In each game, the first row plays the second. By how much does the first row win? 20 means about a draw, 40 a big win and 0 a big loss. Wins can go round in a circle. Each row has two weighted sums of its numbers, A and B, taken from their middle values. A row wins by its A times the other's B, less its B times the other's A.
[ 52  55  44 -41  -3 -50   9 -13 -20  15  14  13 -58 -45 -16   3  47  -2   5  -4  39]
[-22  16 -67  -3 -50   1  -8 -29 -32 -47 -14  39  19   3  -9  39 -22 -35  -3 -38  41] >> 23
[-11 -28  34  26  21 -29 -33 -35 -33   8  -9 -49  15  26  10  -3  25 -28   6  36  24]
[-47 -25  17  25 -16  38 -30   4 -30  -9  28 -12  95   6  20  30 -67 -14 -16   1 -32] >> 19
[-19 -11  27 -38 -48 -98 -66 -38 -72 -20  48  51   9  17  45  21  51  12 -27 -58  25]
[-30 -12  36 -24 -45 -32   9 -11  34  44  55 -74   7  23  25  56 -23   2  48 -15  -3] >> 13
[-26 -15  -5  25 -63  33 -14  20  -9   9   0  -9  23  17 -41  17 -42   4  33  -6 -65]
[-19  27  18 -36  -7 -21  -5 -14  20  -5  33 -40 -36  14 -26  43  38 -14  20 -34  -2] >> 38
[ 16   2  22  38   3  -4  -3  18   5  50 -24  22   9 -39  -4 -27 -23  10  -4   5 -26]
[ 32  26  22  -2  -9 -19   5 -11  25  12 -30 -14 -67 -13 -54 -10  56   5  22  -5   8] >> 19
[-22 -24 -38  -8 -43   4 -28 -11 -18 -18 -27  11  -5  33  -7  14 -11 -31  23  37   5]
[-10  -5  14  -4 -31 -47   6 -16  40  44  33 -25  38   7  51  28 -43 -12  60  -8 -54] >> 17
[-30 -52 -30  -2 -42  22 -23  16 -27 -38  24   1  17  33 -53  30   0   7  35   0  -4]
[ 12 -30  -1  18 -28  14   0 -18 -21 -21  15   0  -6  34 -15  27   0 -40 -10  33  31] >> 23
[  7  21   1 -25 -24  11  11  -9 -11 -19  16   6 -37  13  -9  39  10 -34  16  16  42]
[ 71 -19  32 -22  50   2  20   5  68  79 -27   2 -46  -3   4 -63  10  20  -9  80  22] >> 27
[-26   0 -40  -1 -13 -19  -8  16  15 -18   5   1   6   7   2  22 -11 -17  26 -16 -32]
[ -2   1 -10   7 -44  -9   3 -16  15 -24  25 -17  -4  35 -38  29  32  -4  25   2 -10] >> 21
[ 18 -22   0   0 -31  34   3  -3 -25 -38  19   1  31  -4 -35  -4 -17  -6  -3 -14  17]
[  2  39 -30 -26   8  15  -2 -41 -21 -42  31 -65 -22  26  49  51   6 -80  -2  -8  52] >> 31
[ 44  -9  22 -25  55   8  23   8  43  56  10 -17  -2 -40  15 -30  13  60 -16   4  16]
[  5  28 -14  -8 -61 -41 -22  -4 -19   4  20  28   0   0  21   9   2   0  21 -43  -5] >> 13
[ -2 -15   1  -9 -25 -10  13 -11  36  24 -19  13 -10   1 -20  17 -40   2  23   3   0]
[ -1  41 -25 -21 -22   8  10 -11  18 -22  23 -72   5   3 -42  56  13 -30  47 -42   0] >> 26
[-38  -9  12  17  -6 -58 -27 -10 -17   2 -28  47  19 -31   7  15  -9  -5   3  45 -16]
[ -9  23 -18  23 -20  -7  22  17 -16 -37 -14  13  -1  19  11  23 -33 -43  -6  17  18] >> 21
[ 20 -16  21 -28  -3 -17  -5 -32  -7   5  27  -1 -16   4  28  -2  35  44 -26 -17  20]
[-17   1  10  40  55  10  -2  19   4  -7 -63  28  13 -29  67 -32   3  18 -29  22  -9] >> 21
[ -2   9  30   8 -25 -30 -11 -15  -6  30 -16  -2   6   8 -16  -7 -12 -27  20  42 -12]
[ 32  11  13  14 -14  24  12   8 -48   5 -35  25 -32 -27 -21 -40   8   5 -20   5  40] >> 23
[-13 -28   6   9   0  52  22   0  22   2   7 -34  18   9  15   5 -30 -32  -9  43   1]
[-19  13 -23 -20  23  45  27   6  61   5 -16 -40  -9 -19  19  26  -5  16  -4 -15  -8] >> 18
[ 19  10  18 -21   9  12   1   6  29  21  33 -65 -28   3 -18 -11  33 -13  24  23  14]
[-17 -13 -84  -9 -32 -27 -39   9 -26 -78 -26  15  -5   9   6  26 -20 -24  34 -57   6] >> 18
[-13  14 -14 -43 -19  18  32   5  -5 -37  45 -45 -22  28 -40  33  18 -22  36 -35  30]
[ -2   0   1  19  13  54  16  -8 -34 -18  -4   0  38  19  14 -24 -38   0 -37  -5  26] >> 13
[  1 -12   6 -10 -20 -47 -11  -1 -35 -40  28  48 -19  23  33 -10  18   1 -30 -38  18]
[ 31 -24  16  46  46  37   1 -18   6   1 -36  -3  29 -14 -16 -51 -34   9 -31  26 -25] >> 19
[ 12  22  -4 -41  -8  -6  17  34  33 -22  50 -45 -20  -1   8  22   7  -5  14 -34 -33]
[ 21  -1  -2  15 -18  -4 -11   2 -32 -25  26  -5   3  20  22  31 -35 -93 -11  44  12] >> 24
[ 13   6  -4 -52   1  26  14 -32   1 -44  56 -52 -64 -26 -11  42  39 -21  -5 -33  57]
[-15   3  20  17  14  17  23  17  27  47 -63   2  35   1  10 -14 -12   0 -13  24 -11] >> 18
[  8  30 -45 -50 -62   1   7 -26  27 -35  28   4  14  25   8  49  20 -28  34 -36  13]
[-29   7 -16   9   3  -2  14 -11 -21 -17 -51  -9 -15  27 -18  22  18 -42 -11  28  62] >> 25
[ -4 -41 -14  36 -19 -34 -12  -7 -25  -1 -21  78  12  24  19   1   4   1  -1  19   4]
[-15  41  11  -3 -10  51  76  13  98  42  -8   6  16 -46  19 -14 -55  23  18 -44 -82] >> 26
[  6 -18 -12 -41 -21 -34  25 -32  19  15  -8  -6 -14   3  47  16 -20  -2  10  27  -9]
[-48  -7  -5  11 -28   4   8   8  15  11   7   5  54  19  13  24 -25  11  38 -14 -34] >> 25
[ 20  -2  -5  21  30  33  17   2   1  -9  14   0  -7   6 -10 -64 -12  10 -25  15  35]
[-15  42 -79  13 -14   1  -6   8 -14 -33 -34  -7  13  19 -11  28 -42 -44  31 -37 -25] >> 13
[ 13   8 -23 -15   5   3  -8 -25  -7 -20  19 -41 -28   7  36  41 -20 -62  13  16  22]
[-26   3  40  50  52  -9 -29 -64 -84  10 -30  23  24  18  38 -12  16 -27 -91  71  33] >> 31
[  2   0 -33  -6 -55  47   3  40  24 -38  43 -28  12  29 -42  10  -7 -29  51 -45 -23]
[  2  45 -13 -55 -44  35  38   8  11   1  52  -2  26  21  -9  31   6 -11  56 -35 -20] >> 19
[-32   2  30  19   2 -13  -4  21   2  29  -1  10  72  -2  34   1 -45   6  18 -12 -63]
[  2 -42  22  15  49  15 -27  -4   6   7 -33  12  41  -8   9 -78  -8  22 -41  29 -25] >> 14
[ 66  68  43  -4  30  68  42 -28  30  39   6 -45  -2 -11 -31   3   1 -30 -30   8  25]
[ 55 -40  30  77  92   6  -1   7  40  51 -52  12  11 -70  65 -88 -36  78 -27  17 -26] >> 21
[ 81   1  41 -26  38  20  31  19  70  63  -4  -3 -41 -55  27 -46 -34  30 -13  32 -22]
[ -4 -21  17  23  37  44  -4  19 -11   2   2   6  30  12 -10 -31  26  71 -36 -30 -21] >> 23
[ -9 -44  -7   7 -46 -16 -22  25 -10 -18  30  14 -25   6 -14   7   4  17  20 -22   2]
[-43 -25 -17   2 -26  18   6   6 -28 -41   7   3  16   1 -20  53 -47  15  -2   2  -8] >> 5
[ 19  -7   6 -14 -13  16   9  39  42  28 -41  63  15   9 -11 -39   6  23  13 -25 -45]
[-16  22  -1 -34 -24 -56  -8  -9   6  -8  40   4 -46  11 -20  42  48  24  37 -42   0] >> 14
[ 50  34  19  53   4 -20 -16   1  12  18 -11   4   1 -21  -9 -21 -13   5  12  33 -12]
[  6  -6 -76  11 -39 -68 -42  12 -35 -15 -41  35   4  48   5  30 -15 -36  21  10  18] >> 30
[ 52 -30   9  24  69   9   1 -30 -17  33 -44 -26 -60  20 -14 -32   9  -8 -44  91  35]
[-29  11  10   7   2  -8   7 -18  13  29  27 -17 -31  14 -17  13  15  21  -1   6   0] >> 9
[ 14  44  11  -9 -27 -37 -23 -15  -5  12  -2 -16 -15  21 -19  10  30 -59  17  13   9]
[-54  -9 -32   4 -49  35   8  18 -52 -46  32 -17   7  40  39  65 -31 -14   6  -3  36] >> 12
[ -2  16   5 -34 -27  21  30  13   5   5  19  -3 -29  14 -39  38   1  17  25 -44  12]
[-12  26  24  -3   5 -13  19  26  15  45  31 -26  29 -16  -6 -27   0   1   7 -28 -45] >> 24
[ 31   6 -15  11 -19  12  11 -48  -7 -17 -31  -2 -26  29 -10  33  -4 -73  10  39  37]
[  0  -2   3 -14 -34 -70 -22 -13 -31 -10   4  58 -21   1 -21  14  68  33  36 -29  17] >> 18
[  8  62 -28 -72 -67 -15  19 -11  21   2  47 -15   4  32 -31  38  15 -37  35 -24  20]
[ -9  -1   9  12 -20  13  12  27  46   8  16   4  36  29 -18  -4 -17  11  25 -34 -54] >> 11
[ 11   0  -9 -17 -24   9   4 -39   4  19  19 -44  -7  31  -5  37  17 -29  30  40  16]
[ -9 -18 -12  -6 -14   9  -8   0 -28 -42  35  -4 -17  -5 -22  19  15  32  20 -21  -2] >> 19
[ 32   6   1 -13  28  -8 -13  -6 -10 -19 -12 -17 -21  13 -18 -12  27 -15 -15  11  29]
[-35 -40 -36 -56 -30 -92 -22   0 -65 -69  40  57  -2  -9  41  32  65  33 -11 -76  17] >> 26
[ 20 -47   2  19 -18 -35 -18  31  11  36   8  15   2 -15  15 -14  -9  52  21  -2 -24]
[ 47  36  27 -30  31   7  -6 -34  12  47   0 -52  -5 -27 -15  -2  18  -5  -1 -17   5] >> 21
[ -3 -18 -28   8 -16 -22 -27   4   3 -35 -46  28   9  -7 -18  31  -6 -23  34   4  -9]
[-36 -29  27 -42   0 -14 -11 -13  27  30  40 -47 -25  13  -5  18  23  20  38  20 -10] >> 18
[ 70 -12  -1  70  68  26  20 -27  54  50 -47  -1   8 -69  87 -53 -67  16 -43  13 -46]
[-29 -10 -23 -11 -48 -67 -58  14 -36 -35  10  47 -18  -5  21  13  20  34   1 -36 -16] >> 18
[-27  17 -23  23  12   5  -2 -31 -73 -37  26 -38  11  18  45  54 -22 -60 -14  41  59]
[-19   5  -4  20   6 -14  -5   7 -34 -47 -43 -12 -10  25   7   7   6 -33 -28  23  20] >> 19
[-24 -27  16  29  17  24   2 -12 -10 -18  -1  -9  -7  32  -9  33  -2 -10  -2  15  21]
[-21 -49 -26 -69 -28 -90 -52 -30 -23 -73  45  33 -33  10  23  12  78  33 -28  -9  58] >> 33
[  5  32  18 -29 -54 -11  16   2  56  35   6  -1 -19  24   5  33  25 -24  46  -5 -50]
[-19 -33 -10  -6  -3  -2 -23  10 -19  -5  10 -15   9   1 -16  17   4  -1  16   2  12] >> 20
[ 18 -30  30  82  32  -7  -5  15   2  12 -64  66  10  -3  42 -67 -31  23 -46  41 -40]
[ 49  21  56   4  26  10  23  48  34  50 -17  32 -10 -37 -37 -48   4  36 -20   1 -62] >> 22
[ 27  32  24  38  68  28  26   9  44  74 -51 -11  42 -39  18 -49 -37   8 -27  15 -30]
[ 40  22  32 -17  -4 -31  15 -38 -14 -11  25  10 -37   0  19 -11  60   6  13 -25  54] >> 13
[ 10   5  19 -17 -26  15   4 -18  25  17  18 -13 -19  16 -81  43  61 -30  49  11   2]
[ 18   5  16   4  -4  11   4   0  13  16   6   3  -1  -3 -12 -27  21   4  30 -30  -4] >> 20
[ -42  -16  -30  -42  -43  -64  -42    2  -35  -37   81   20    6   -4   54   39   28   59   10 -116  -11]
[-18 -44 -22  10   2  -2  -5  18  31   0 -20   2 -47 -40  -9 -19 -11  53   8  -8 -19] >> 23
[ 45  39  33  29  57   3  13  10  13  14 -36 -15 -10 -34 -13 -41  25 -14 -27  13  12]
[ 22  24 -49 -24 -14  29  44   1   7 -19  -8 -10 -28  -7  -1  34 -13 -42  -5 -29  56] >> 18
[ -2  -6 -41  -7   1  -1  12   6 -10 -35   2   2   6  -4 -32  -4  11  20  18 -10   7]
[  9 -10 -11 -15  25  16  -9   3  16  13 -35 -21   1  -1 -23  -1 -15  12  21  -9   5] >> 22
[ 43  36  -2 -39  20   0  18 -27 -26 -26  28 -28 -68  27 -14  17  76 -20 -19  23  73]
[ 11  33 -11 -57 -13  -5  18  22   3  -4  39  -5 -56 -74   4  36  45  21   2 -62  10] >> 21
[ 11 -11  12   8  44 -23   0 -17   1  35 -39   3 -48 -32 -18 -27  18   8  -4  18   9]
[  8 -27  18  -2  -2  22  17  14  71  78 -10   9  48 -29  60 -58 -63  50  -9   1 -91] >> 36
[-15  19   0 -31 -29  15  -9  26  28  19  34 -55 -34  11 -35  29  39 -26  44 -24 -13]
[  5  44  20 -35 -27  -6  -2  -6  24  36  38 -39  -8  -4 -43  32  39  -1  37 -56 -13] >> 22
[-27  10 -42   6  -9  42  24  54 -63 -41  -6  19   8  10 -28  42 -31 -21  11 -11  25]
[ -9   8 -32 -13 -49  16  -7 -42 -29 -28  41 -34  44  29 -37  22  -1 -26  21 -13 -19] >> 18
[ -5  17  18 -25  25  18  39  -6  -8   1  -8 -34 -76 -26 -40  18  39   3 -26  -3  57]
[ -2   1  -2  11  -2 -27  15  20  29   4 -46   2 -10   1  44 -16 -17  20   8  19 -26] >> 18
[-14   0 -20 -33 -18  13  -9 -25  45 -20  30 -22   9  31  17  38   0 -19  25  13 -39]
[-46 -27 -33 -18 -21   6  -6  19   9 -17   3   6  35  -2   5  14 -37  -8   3  -2  -2] >> 20
[ 33 -29  41  44  51   5   6  -9  60  51 -46   1  15 -24  44 -74 -69   5 -54  38 -30]
[-26 -35  21  71  53   9 -38 -23 -82 -12 -39  55  68  19  71 -32 -30 -43 -85  53  31] >> 18
[-25  -9 -48  -3  26  37  26  -5 -38 -62   9 -53 -51  36   2  56  13 -31  -5  17  65]
[  7  37  -9 -27 -10 -24   4  14 -24  -1   9  22 -42 -15 -31  17  27  43   9   0  14] >> 21
[-18  14  -2  14  20  45  29  18  -8 -13 -35  -1  -1  -6 -17  -7 -17 -18  -8  45   6]
[-29 -40  -5  33  19  17 -13  28  -2 -18 -48  52  10   0  -7  -4 -27  30 -21   8 -21] >> 20
[ 33   8  35 -15  21 -13  19  10  21   8  10 -31 -34 -30 -17 -39  41  36  16 -10  13]
[ 36  15 -32  58  19  25  10  50 -27   1 -93  41   1 -40  -6 -41 -49  23 -41   7  13] >> 20
[ 53  20 -16  11 -29   6 -14  19 -18  17   6  17  25  -4 -34  -7  -2  13  20 -40 -28]
[-24 -34 -28  60 -23 -19 -24  55 -44 -11 -48  45  12  19  -6   5 -26  -7 -16  21  -3] >> 18
[  9 -14  21  41  43  13  16 -19   4  16 -27 -19  12 -21  39 -39 -14   3 -47  37  35]
[  9  17  16  10  19  17 -10  -1 -52 -12 -21 -20   3 -12   5 -21   6 -54 -36  50  23] >> 23
[-47 -41 -35  28 -19 -18 -19  42 -33  -8 -34  60  -9 -28   6   2 -60   5  -1 -14  -6]
[-20  11   2   1 -16 -60 -16 -16 -34  -6   3  33 -45   4  -1  19  15 -13  -8 -11  -5] >> 15
[ 12 -46  72  22   5  16 -11   9  51  42  27  -7  12 -11 -13 -43   9  61  11 -11 -37]
[ 30 -51  35   0  15   6  42 -31   6   6  12 -19 -36 -11  25 -16 -37 -16 -35  44  34] >> 17
[  0 -13 -45 -26 -45 -33  -9 -11  -2 -44   4  -7 -14  14   5  20   2   2  40 -15  -1]
[-46 -36  -1 -17 -31 -62 -27  42  18 -21  -3  10 -16 -32 -23 -22  43  53  16  13 -42] >> 21
[ 14 -23  18  -2  -8 -10  12  18  41  48 -42   5 -39   3 -29 -39  14  47  34  52 -26]
[ 23  22   2 -29  -5  53   8  47  -8 -17  16  -4 -27  14 -54 -15  55  12  11 -25  17] >> 21
[ -6 -28  -7 -20  -9 -16 -19 -10  -9  -9  33 -26 -10  44 -21  -4   1 -12  29   1 -12]
[ 22  31  -4  -6   5  35   5  30   2  14  14 -17 -33 -21 -54  20   3  40   4 -14  -7] >> 16
[-14 -12 -20  -7 -12  26  27  36  16  20  29 -22 -14  -7  10  -1 -27  36  10 -14   2]
[-24 -35  -7  30  -7 -39 -55  -7 -24 -44 -28 -39 -13  36 -17  18  -4 -62   5  19  12] >> 24
[-16  -4  -4  -9 -12 -25 -18   2  -7  -7 -12  49  -5 -18   8  24  17  31  22 -44  18]
[  1  -7  -5 -33 -30 -17 -18  19  24  -7   5  -6 -14  34 -41   4  17 -19   1  15  12] >> 15
[-18  12 -45 -22 -68 -38 -25 -15   0 -34 -10  27  17  45  15  40 -26 -45  30 -64 -21]
[-38  17 -12  30 -22 -12 -12  37 -41  -3 -16  54  54 -12  59  -6 -51  21 -24 -25 -56] >> 18
[-24  -8  -7  58  30  17   6 -10 -14  -6 -69   3  44   3  53   1 -69 -40 -38  38  19]
[ 36   7  25  18  87  -6  -5 -35  10   6 -33 -19 -17 -12   8 -31   5 -48 -57  74  14] >> 15
[-15  22 -17 -34 -44   8  36 -17  35 -20  49 -33 -18  33  15  66  17 -38  24 -15 -22]
[  0 -50   6 -11 -21 -14   9 -19  28  39  25 -26   0  20   3  13   2  48  33 -13 -27] >> 22
[  5  -7  21  56  19 -71 -23 -33 -18  33 -50  20  34  -2  52 -27 -27 -39 -20  68 -12]
[-45 -20 -25  -1  22  33  17  52  51  24   4 -28  50 -31  25   3 -35  79  37 -56 -89] >> 35
[  2   1  -4   6 -14   0  10  -2  17  51  -8 -19  21   3   6  14 -36 -49  32   7  14]
[ -28  -81  -34   -4  -34  -90  -65  -30  -75 -101   14   53  -36   33   20   24   36   13  -11   -6   56] >> 21
[ -1  27  31 -28  46  66  46 -10  24  21   6 -44 -44  10 -10  15   7  30 -12  32  27]
[-12 -14 -12   1   1 -21  -1 -39 -31 -29  26 -33   7  23  15  11  10 -47 -12  17  41] >> 16
[ 28  31  -2  -4 -19  32  18  40  20  15   8  -7  16 -21 -50   1  16   8  30 -51  25]
[-24 -39 -10  24 -10 -11 -11   5 -10 -16  -6  11  13  -6  39 -10 -34  22  15  20 -16] >> 19
[ -3  15  -5   2 -12  46  39   4 -48   7  -2  -7   5   4 -15  13  -8   3 -14  -3  44]
[ -9 -17  -3  23  45  22   8  17  46  52 -75   9  41 -39  19 -53  19  53 -15 -10 -26] >> 7
[-23 -29   7  49  72  32 -21 -12  -2 -14 -32  16  16 -15 -11 -31 -16 -10 -54  12   0]
[  0  19  16  -6 -28 -60 -22   4 -46   4  33  61 -15 -25   8  21  43  45  -5 -42  -7] >> 25
[  0  18  10 -22 -58  34   9   2  22  27  35 -31  -1   8 -48  21 -13 -20  67 -13 -43]
[-17 -14 -20  -5 -44  29   6 -11 -25 -32  27  10  21  49 -46  24   4  -3   5 -12  31] >> 21
[ 14  37 -11 -74 -16  40  11 -38  -1 -23  86 -76 -22  12 -54  -1  65 -30  30 -48  61]
[ 38  31 -12 -39 -41  49  15 -21  30  13  38 -70 -21  41 -72  40   5 -68  45  22  11] >> 7
[ 28  -2  55  21  39  48  30   0  17  43  -6 -49   6  -6 -16 -40 -18  20  -8  17  -7]
[ 23  -3   5   8  63  32  44  12  48  33 -79   5 -29  12 -18 -37 -10  29 -31  28  12] >> 9
[ -6  -4  10 -62  34 -11  -3 -39  -2 -25  23  14 -38  -8  51  20   9 -41 -12  23  31]
[ 30 -26  36  18  37   8   8 -12  22  39 -36  -2  -6 -10 -16 -17  35  59  -2  41   8] >> 34
[ 10  29 -36  -1  -9  -5   5  -9 -30 -22 -42  11 -39  26 -10  -1  -1 -52   4  16  35]
[ -2   2  32  21 -19 -40   8 -17  27  63   9  56  41 -17  51 -27 -76 -25  23  16 -62] >> 19
[-49  21  13 -31  -4   2  -1   8  34 -22  20 -34 -43  23  -9  42  15   0  31  26  -4]
[  8  37  13  20  56  25  20   8  37  24 -31 -10  33 -15  46 -16 -17  16 -39   5  19] >> 21
[  5   0  28  10  22  -8 -10 -35 -28 -31   4  18 -17  18 -20  -4  15 -29 -16   9  55]
[  3  -6 -63 -16 -17  41  -2   9 -25 -70  38  12   3  11   9  25 -28 -26   5 -42  20] >> 9
[ 20 -18 -16   6 -26 -34 -22  -4 -13  45 -30  18  15 -14  33 -20 -45 -22  -2  63 -30]
[ 36 -35  13  32  33  20  -6 -15 -14 -15 -26   0 -26   9  -9 -54  27   9 -37  36  34] >> 10
[  6  29  34  13  33  14  13 -27  11  12  -5 -56  12  23 -20  10  20 -35 -12  46  26]
[ 16   0  -5  -7  30  65   6 -17  67   3  36 -39  19 -13  15 -23   6   5 -12 -13 -31] >> 20
[-20  44 -32 -60 -35   3  17   4  12 -14  36 -21  -5  -7   3  72  15 -21  39 -83  -5]
[-12  -1  39 -15   6  -5  -6 -29  -1  13  29 -41 -17  26  -5  27  35 -12  15  20   4] >> 22
[  4  35 -26 -28   7   0  22 -17 -54 -38 -31   0 -57  15   3  14  12 -65 -33  20  80]
[-19   1  30  33  15  11  27  18   4  10 -34   5   3 -41  -6 -16 -54  22   4  -5 -44] >> 35
[ 30  36  17   1  -8 -46 -33 -41 -37 -30  63  57  19   5  65  -9  56 -51 -26 -30  25]
[ 36 -29  62  37  70  12  36  17  48  39  -6  -8  21 -39  23 -75   5  76 -30 -15 -30] >> 9
[ 19 -41  17  45  42  13 -27  -2  36  -4 -24  22  63 -31   4 -64  -2  68 -15 -14 -33]
[ -7  -4 -33 -29 -19   9  27  21  24  21  16 -16  -9   4  13  19 -17  23  10 -32 -22] >> 20
[-11  43 -24 -36 -63  -5   8  19  33 -10  68  14   4   0  -3  30  17   7  14 -59 -39]
[ 47  -7  34  28  73 -15  29  -5  45  33 -56  24 -16 -25  30 -75 -17  14 -76  73  14] >> 33
[-19 -25   8  14  24  13  -3 -26 -33  -5  27 -64   0  35  -1  60 -16 -23 -18  30  54]
[  7  23  27  49  60   6   0 -26   7  29 -40 -18  31 -25  27  -8 -28 -51 -36  34   1] >> 21
[  3 -24 -14  57  30  13  12   5 -37  -1 -64   4 -14  16 -20 -10  37  51 -59  50  21]
[ 19   1   9  27   1   6   6  16  -5  41 -31  -3  17 -18   1 -20 -14  -7   2   9 -23] >> 27
[-25 -24  -7  -5 -31   7 -10  16 -25 -31  12  49  35  39 -49  -4  -4  21   4 -18 -33]
[ -4  -3 -54  28 -60 -29 -43  18 -52 -45 -67  84  38  27  19  21 -37 -63  -7  -2  17] >> 18
[ 11  16 -10 -44 -28  18  21 -13   2   0  52 -36 -11  32  46  20  16 -33   4 -24   5]
[-11  18 -31   0   1  13   6  51  12 -15   3 -13 -12 -29 -28  38   8  24  18 -19   6] >> 15
[ -3   5 -33   4 -41  -3  -7  21  -9 -36 -18  33  21  12 -28  11   1  -1   8 -20 -23]
[ 20   5 -14 -21  32  -5  16 -33 -28 -19   1 -33 -42  -1 -31 -10  16 -30 -38   3  54] >> 18
[ -9 -12 -31  49  14  15 -13   2 -22 -25 -63  23  24  29   4  -6 -37  -5 -19  17  19]
[-10  -7  25 -29  19  16  -8 -15  29  15  26 -29 -28   6 -13  -1  25  -5  -2  -1  -8] >> 20
[-84  34  -1   9 -25 -17 -10  18 -60 -41  88 -43  64  -9  35  67 -22 -12  -8 -44 -45]
[-30   7 -12  13 -20 -13 -12   3  13   7 -16 -21  24  11  10  54 -34   6  46 -10 -32] >> 11
[-41 -13  -9 -43 -40  23  26  46  25  28  16  -9 -10  -7 -33  23  38  49  36 -25 -31]
[ 50 -22  55  61  70  16  12  -7  47  74 -57  32  34 -65  58 -67 -68  16 -57   6 -33] >> 19
[-36  18 -13 -46 -46 -47 -39 -40 -40 -28  28  -4  -8  42 -13  49  48  -3  21 -48  52]
[ -7   3 -17  12 -25  19  -4  27  32  -4 -32  38  19  -6 -34  -4  15  26  35 -13 -48] >> 21
[ 46  28   2 -19  39  47  36  -4  67  40   6 -46 -53 -26 -46  -5  23   8 -12  15  30]
[-10  21  11 -36 -16  61  21 -26 -15  -7  60 -99 -55  56 -56  59  28 -35   3  -6  73] >> 13
[ -6 -35  12 -11  34   6   8  -7  16  27 -22 -22   2 -11  25 -14 -24  25  10  -6  20]
[-15 -46 -24  36   6 -11 -19  -1 -57 -10 -18  11  29 -15  44  18  -5 -19 -13  37  28] >> 17
[-23 -36   3   2  15  13  -3  26   0   3   8  11 -56  -9 -14   1  22  15  22   6   5]
[ 21  16  41 -41  36  22  31   9  73  17  20 -34  -1 -19   3   0   5  18  29  -1 -40] >> 18
[-30 -32  -3  16   5  -4 -27  45  11  -6 -13  44  25 -14   0  14   3  36   5 -29 -60]
[-38  -4 -29 -32 -24 -28 -19  48  21 -11   0  50   1  -5   7   3  24  26  17  -1 -52] >> 20
[-65  -4 -24  43 -14   1  -3  24 -85 -23 -33  37  30  21  37  39 -31 -18  -5  17   8]
[ -9  -7  -8 -53  16 -61 -24 -19 -14 -53  47  17 -39  10  11  27  84   4 -22  12  35] >> 1
[ 13 -18 -20  67  23  -7 -14 -10 -28 -18 -48  33  24 -15  18 -34 -14   3  -7  34  -2]
[ 70 -11  60  23  99  17   2 -18  52  54   9 -32 -15 -89  18 -67  -9  62 -61 -24  15] >> 15
[  7  16  -6  16  17 -10   9  30  -3  27 -31 -18 -11   0 -26 -11   7   6  -9  28  -7]
[ 24  -5 -14   6  25   7 -13  16  31  18 -25   7  35 -14  42 -25 -24  -4  -8  -2 -34] >> 20
[ 48 -20  58  22  46  -3   2   0 -12  -2  20  12 -29 -22 -17 -66  21  41 -25  35  44]
[-11   3  -4  -2  -4 -71 -41 -14  -6   5 -28   6 -10  50  -1   3   7 -39  20  36 -36] >> 28
[ 11  31  35  10  -6  -9   3  25  22  48 -12 -13  23 -10 -35   3 -29   4  30  21 -26]
[  8  -2 -55 -46  -1   5   9  23  19 -48  12 -13 -37 -18 -19  15   7   5 -10   2  29] >> 21
[ 23  13  19  32  17 -31  -2  23  12  48 -57  40  18 -68   5 -74 -26   2   5  34 -17]
[ 25  29  13   8 -11  12  13  30 -12   2  55 -35 -10   3 -64 -12  13   3  21 -37  26] >> 15
[-33 -35  30  24 -20 -40 -27  -7   2   6  -6  10  32   5  40  11 -50  -2   3  13 -54]
[-54  -7 -31  11 -37 -17 -16   8  28  18 -18  21  42   1 -24  15 -39  49  41 -37 -68] >> 18
[ -1 -21   3  34  34  10  -2  18  16  13 -69  26  28 -22  36 -55 -34  21 -28  40 -14]
[ 27 -12 -20  33  22  18 -15  -4  -4 -35 -32  33  -2 -15 -13 -28  -5 -20 -38  37  20] >> 16
